One turning vector, and how many ticks it has turned:
The counts run from 0 to 319.
[ 37  -1   1  11   6   7 -22 -21   7  10  -2  -6   1   7  10   9  12  -8
 -35   7 -17  -9   7   0 -23 -11   8 -31 -12 -11  10  -8   7  11 -11   2
   6 -10 -15   6  17  18 -23  -6  21   4 -27  13   0 -20  -8 -27   4  19
  -1   2   2   2   6  16   3 -14   5]
286
[  1 -15   5  34   0   4   5  22  16  10  17  -1 -18  13   0   7 -28   9
  12 -31   2  -3  29 -16   4  22  18  15   3  -1   5  20  15  -4 -23  -1
 -10   0   5  -4 -18  11 -27 -12 -22 -10   2  12  12 -14  11  -4   9   4
   0   1 -19  -3  -6   0   8  -7  16]
129
[-22   5  10 -15 -18   1   6  11   1 -17  -2 -20   0  -4 -13 -12  -5  -4
  22   7   3 -11 -18  13 -10  12 -13  28 -25  11  17  28   5 -15   3  -4
  14   6   5 -16 -10  17 -14  -5  19  16   0 -20  26   3 -16  22   0 -11
 -10 -12  10   1 -19  16 -15 -16   6]
190
[ -4   9  -2 -19  -3  -1  13  13   5  -9  -2 -16 -12 -14 -12 -14  -8  -8
  22   7  -7 -12 -13  23  -8   9  -1  34 -20  -7  23  21 -11  -4  -2  -5
  10   7  32  -2  -8  29 -11 -12  22  12 -14 -14  13   0 -14  19  -1 -19
 -14 -11  16  -2 -11  13 -25  -7   7]
188
[-18   3 -11 -14   3   0  -9 -14 -21 -21   9  -3  -6   0   2  22   0 -24
  11  11  19  16 -11  12 -12 -10  12  -9  27  15  -5  -5 -16  23  -2 -12
  18  -6  10  -6  -3   4  -9  16  -6  -1 -15 -31 -17   0  12  -1   1 -29
   3 -16  23   5  -8 -17 -16   0  -4]
224
[ -3  18  -1  24   2   1  28  26   7  10  -4  -2  -8  -4   3  -3 -22  18
  22  -8  -2  -1  -2   5  20  17   0   8  -5  -7   0  11  28 -16 -21  -5
 -12  22  -2   8 -25  -5   3 -24 -14  -8  13  27   4  -2 -26  17   4 -11
  -9  13  -5  -3  12  -7  17 -14   2]
152
[  5  -8   5 -12  -5  -1  -7 -10 -18   5  15  20   3 -10   9 -14  -2  15
 -12 -18  18  -2  -1   1  20 -11  -4 -10  12   7 -24  10  -7 -12  28  29
 -17  -7 -14 -22  -4   8  33 -11  -4   0   7  -2  -6  17 -22  -8   3  16
  13  17 -12   9  -4 -11  29  17   6]
71
[-17   4  16 -14   7 -21  15  -1   3 -11  -2 -21   9  17 -25 -24  14  -1
  11   2   0   5 -22  16   0 -10 -30  -8 -35  -1  -3  17   0 -16   9   5
 -15  -3  10  -4  14   0  -8 -10  28   4   2 -12  30   1   2   8  22  11
  28  -5  10   0 -16   7  -6  -2 -10]
10
[ 30 -13   0   7   9  -1 -26 -13  21   5  10   1 -13 -15  42  11  14 -11
 -21  -9  -8 -20  28 -21 -15   3  18  18  -8  -8   4  -8  -4  21 -10   7
  23  -8 -19   3  -4  15  -3  -9  -4   7  -8   9   7 -13  -3 -15  -6   8
 -11 -17  -4   8  13   8   5  -5   1]
111
[-13  17  -1  17   0  -6  27  23   5  11  -2  -6  -4  -6   5  -7 -16  19
  20 -14   5   0  -4  -1  21  14  -4  14  -8   1 -14   8  26 -20 -13  -4
 -13  12 -11   8 -26  -7   8 -24 -17  -7  21  19  12   0 -24  23   4 -12
  -9   8  -7  -4   7 -16  19  -9   1]
153
[-18  17  -2  -5 -12 -13  11  22   8   7 -15 -17   8  11 -17   0  -6   3
  34   5 -30   1   5  22  -1   6 -29  22 -15  -2  12  17  19  -9   2 -18
   2  20   0  12  -1 -16   6   6   7   6   7  23  13   6 -12  30  -4   8
  -5  -5   3  -6  -2  -6  -9 -17 -11]
175
[ -2  16  -3 -14   3 -12  24  21   7   0 -10 -19  -2   5 -19 -17 -10   4
  31   1 -23  -4  -3  30   0   8 -19  25 -19 -11  23  19   2  -1  -2 -10
  -4  25  31   6   1   6  -1  -6  15   4  -7  12  13   0 -11  25   8  -7
  -4  -6   8  -6  -6   7 -19  -5  -2]
181
[ -9  21 -13   5   8 -11  28  12   7  11  -8   1 -10 -24  12 -15 -11  14
  21 -14  -1   5   2  -2  24  -2   2  27 -10  -1 -25  -7   7 -13 -11   1
  -9  -2  -2  14 -30  -1  12 -31 -19   0  25  10  10  -1 -11  22   4 -15
 -18   4   9   1   7 -23  10  -2  -4]
155
[ -5  18 -22   0  -3  -3  -2   7   8  16 -10   8 -18 -36  -4   2 -15   0
  26  -1 -26   0   6  10   1  -2   8  43  -2   3 -10  -1   2 -11   5 -18
   3 -17   7  17 -22   7   8 -16  -2  17   9   9 -10   4  -7  18 -19   0
 -28   0  15   5   5 -18 -17 -13  -1]
164
[  3  19 -13  14  -2   9  18  22   6  17  -8   4 -19 -28  -9  -4 -29  14
  23  -6 -10  -3  -5  11  12  10  15  25  -2  -5   0   8   9 -22  -6  -9
 -12   0  16  13 -25  16   2 -27  -3   5   5  18  -4  -1 -20  17 -10  -6
 -25  16   6  -5   5  -7  -2  -9  11]
158
[  8 -22  14   7  -8   2 -26  -1  13   5  19  -6   0  -1  34   8  16  -2
 -25 -12   1 -24  18 -24 -13  18   4  16 -11   5  -2  15   7  -5  -5  13
  15  -3 -34 -16 -11  11  -3  -9  -2   6   2   4  25  -4 -11  -8   4  16
   4 -10 -22  11   2  11  16 -13  11]
108
[  9  26 -10  21  14  -3  26  20  10   7  -5   3 -17 -13  11   4 -17   3
  21  -1 -11  -3   3   9  18  10  10   8  -1 -17   3  -7  18   1 -26 -12
  -5  19  12  19 -23  -3   5 -26 -15  -9   2  32  -7 -10 -17  11   1 -18
 -16   7   6  -2  20 -13   5  -9  -5]
150
[ 29 -22   5   2   4   9 -14   3  13   7  22   0 -18 -12  25   6   2  -7
 -25 -11 -10 -26  21 -10 -13  19  18  17  -5  -8  15  13 -12   5  -6  15
   6   0   5 -20  -9  30  -7 -20   7  11 -19   8   7 -11 -12 -19   2  10
   2  -8 -15   8   5  19   0  -5  21]
105
[ 11 -25  11  -9   4  -8  -2   2   7   5  21  -6  -3  -3  31  -8  15   3
 -26 -22  -3 -14  21 -16  -1  15 -12  16 -14   1  -8  18 -13  -6   4  25
   1   0 -11 -21  -8  14  11 -15  -2   5   3  -2  26   1  -6  -8  16  15
  17 -11 -26   7  -2   8  14   5  18]
101
[ 35  -3  -4   4  13   3 -22 -28   9   9  -2  -2   2  -2  17   8  19  -9
 -37   8 -15  -6   9  -2 -22 -14   7 -23 -11  -7   3 -14  -5  15  -8   5
  10 -18 -16   7  14  17 -15  -8  21   9 -22   7  -1 -18  -4 -27   4  17
  -1  -2   7   3   8   7   2 -10   3]
285
[-16  19  -6  16  17 -16  15  12   8   6   1  -2  -8  -9  32   8   3   0
  16  -4  -3   3   8  -9  16  10  -5  10  -1  -4 -18 -16  19   1 -25  -9
   4  10 -18  14 -24 -27  12 -18 -25  -5  19  22   5  -3  -5  18   8 -17
  -5  -8  -4   3  19 -25  15  -9 -15]
147
[ -2  -7  -5  32  12   4  -7  18  13  12  16   4 -31  -6  12  24 -22 -10
  12 -12  -8  -5  25 -10  -4  25  31  22  14  -6   7   5   4   1 -22 -11
   2  -4  10   0 -23   6 -21 -16 -17  -1  -2   9  -8 -13  14  -6   0  -6
  -4  -7  -1   1  10 -10  -9 -16  10]
135
[  3   3 -20 -21  -6   9   3 -25 -30  -1  -2   5   4 -15   0  -2  -3   7
 -16  -3   9  21 -12  19   1 -24   5 -17  24  23 -32  -8 -21  -6  18   6
  -8 -20  -4  -5  -7  18  15   0  -5   1  -5 -23 -15   8 -14  -6   2  -7
  -5  10  15   6 -13 -23   3  14  15]
246
[-23  16  -2 -11  -6 -21  13  16   7   5 -15 -20  12   8  -9 -11   2   4
  31   0 -27   1   5  16   1   3 -34  26 -20   1  -2  12  12  -7   7 -16
   5  15  -2   8   0 -20  14   7   2   6  13  18  19  10  -7  34   1   4
  -2  -9   2  -3  -6 -11  -5 -12 -16]
176
[-10   9 -11  22  19  -6  -1   8  11   6   9   3 -21 -15  34  31  -3 -17
  14   0 -14  -1  20 -13   2  15  14  19  14  -5 -10 -16  10   7 -26 -13
  13  -2  -1  12 -21 -17  -1 -18 -21   2   6  15  -9 -10   7   4  -2 -14
  -7 -12   9   8  24 -24  -3 -17 -12]
141
[ 17 -11   7  15  -5  -9 -17  -6  23   4   5  -6   4  12  31   5  12   2
 -11 -20   0 -12  29 -27  -8   4  -1   6 -12  -1  -4  -2  20  16 -16   5
  18   3 -46   1  -3  -6  -7   4 -15  -5   7  22  24 -13  -3  -4   1  12
  -1  -9 -18   6   5   1  24  -9  -6]
116
[ -6  13  -6 -19  -1  -4  18 -16 -30 -16  -2  -3  17  10   5  -2   1  11
  -5   1  28  22 -18  18   8 -18 -11 -35  18  15 -21  -5   0   7  -1  10
  -4  12 -17  -8  -7  -3  17   8  -8 -14  -3 -12  -1   6 -22   4  17 -25
   7  10   8   0  -9 -20  20  11  -2]
237
[-13   2  21  -7   2   1  -4  -1   1 -15   6 -16  -2   6 -26 -17   2 -10
   3  11  13  -4 -30  17  -7   0  -7  -9 -32  -1  13  27   1 -17   7   7
  -4  -6  20 -15   8  19 -24 -13  37   7 -12 -22  18   1  -5  -1  11   5
  16  -1  13   3 -15  21 -11  -9   1]
16
[ 28   5   0  -6   9   5   5  -6 -19   1  12  19  -9 -12   6 -10 -11   5
  -6  -7  17  -2  -5  15  18 -12  13 -25  20 -15   1   0  -8   6  16  23
 -18  12  14 -12   5  14  26 -11  -1  -8 -12  12 -27   9 -29 -17   1   5
  14  16   1   5  11  -4  21  22   2]
67
[  7 -16  10  17  12 -13  -2 -12   9   8   6  -3   5  25  -2 -13   3  14
 -16 -23   3  10  20 -22  -3 -13  -5 -21 -16  -2 -19   4   2   1 -11  16
 -16 -20 -17   5   8   5 -27 -10  -1 -12   7   2  25 -20  21 -18  23  20
  19   4 -10  -3 -15  -7  18   2   1]
297
[-11   6  16  -7  -3  -9 -31 -27   3 -26   6  -3   8   5  -2  -7  19 -19
   6  13  27  -2 -26  -5  -8 -27  -6 -16 -23   7  -7   1  12   6   9   4
  18 -20 -25  -5  14   0 -17   6  20   6  -3 -18  11  -1   2  -1  -3   4
  12  -6  22  11  -3   6   5  -9 -27]
26
[-10   1   7  -9  12 -12 -20 -17 -20 -13  21  15   3   1  20  16  12 -18
  -1  10  25   9  -5   2  10 -14   2 -27  22   3 -15  -9  -1  15  13  11
   4  -2 -11 -14   8 -18  26   4  -6  -3  -4   0 -24  14  -2 -10   0  -2
  29  -6   8  13  16 -21  16  11 -23]
57
[  6  26 -16  16  22 -10  24  13  10   8  -4   4 -17 -18  21   7 -11   1
  19  -5  -9  -2   6   2  18   4  10  13   0 -14  -4 -16  11   7 -24  -7
  -4  16   8  22 -20  -8  10 -27 -16  -4   8  27  -6  -8 -11  13   2 -24
 -14  -1   8   0  22 -19   6  -7 -11]
149
[  7 -14   8  -5 -17  -5 -25  -2  -5  17  12   4  16  10   8  13  11   5
 -18  -7 -21  -9  23   2  -5   2 -17  -5   7   1   1  15   5  -4  29   7
  -3   0 -25 -20  15 -13  27  14  -3   5  -5  26  -4  14 -12  -4  -6  41
  18   1 -21   5   3  -4  18   0   3]
85
[ 13  -4  13  -1  -8   9   1  -2 -19   4  16  17   5   0  -3 -10 -15  16
  -8 -10  21  -5  -8  12  18  -3   1 -26  15  -2   1  19   2 -14  22  24
 -24  12  -1 -24   2  12  25 -10   0  -6  -6  11 -14  14 -34 -11   5  12
  17  21  -9   4   2   2  31  14  12]
69
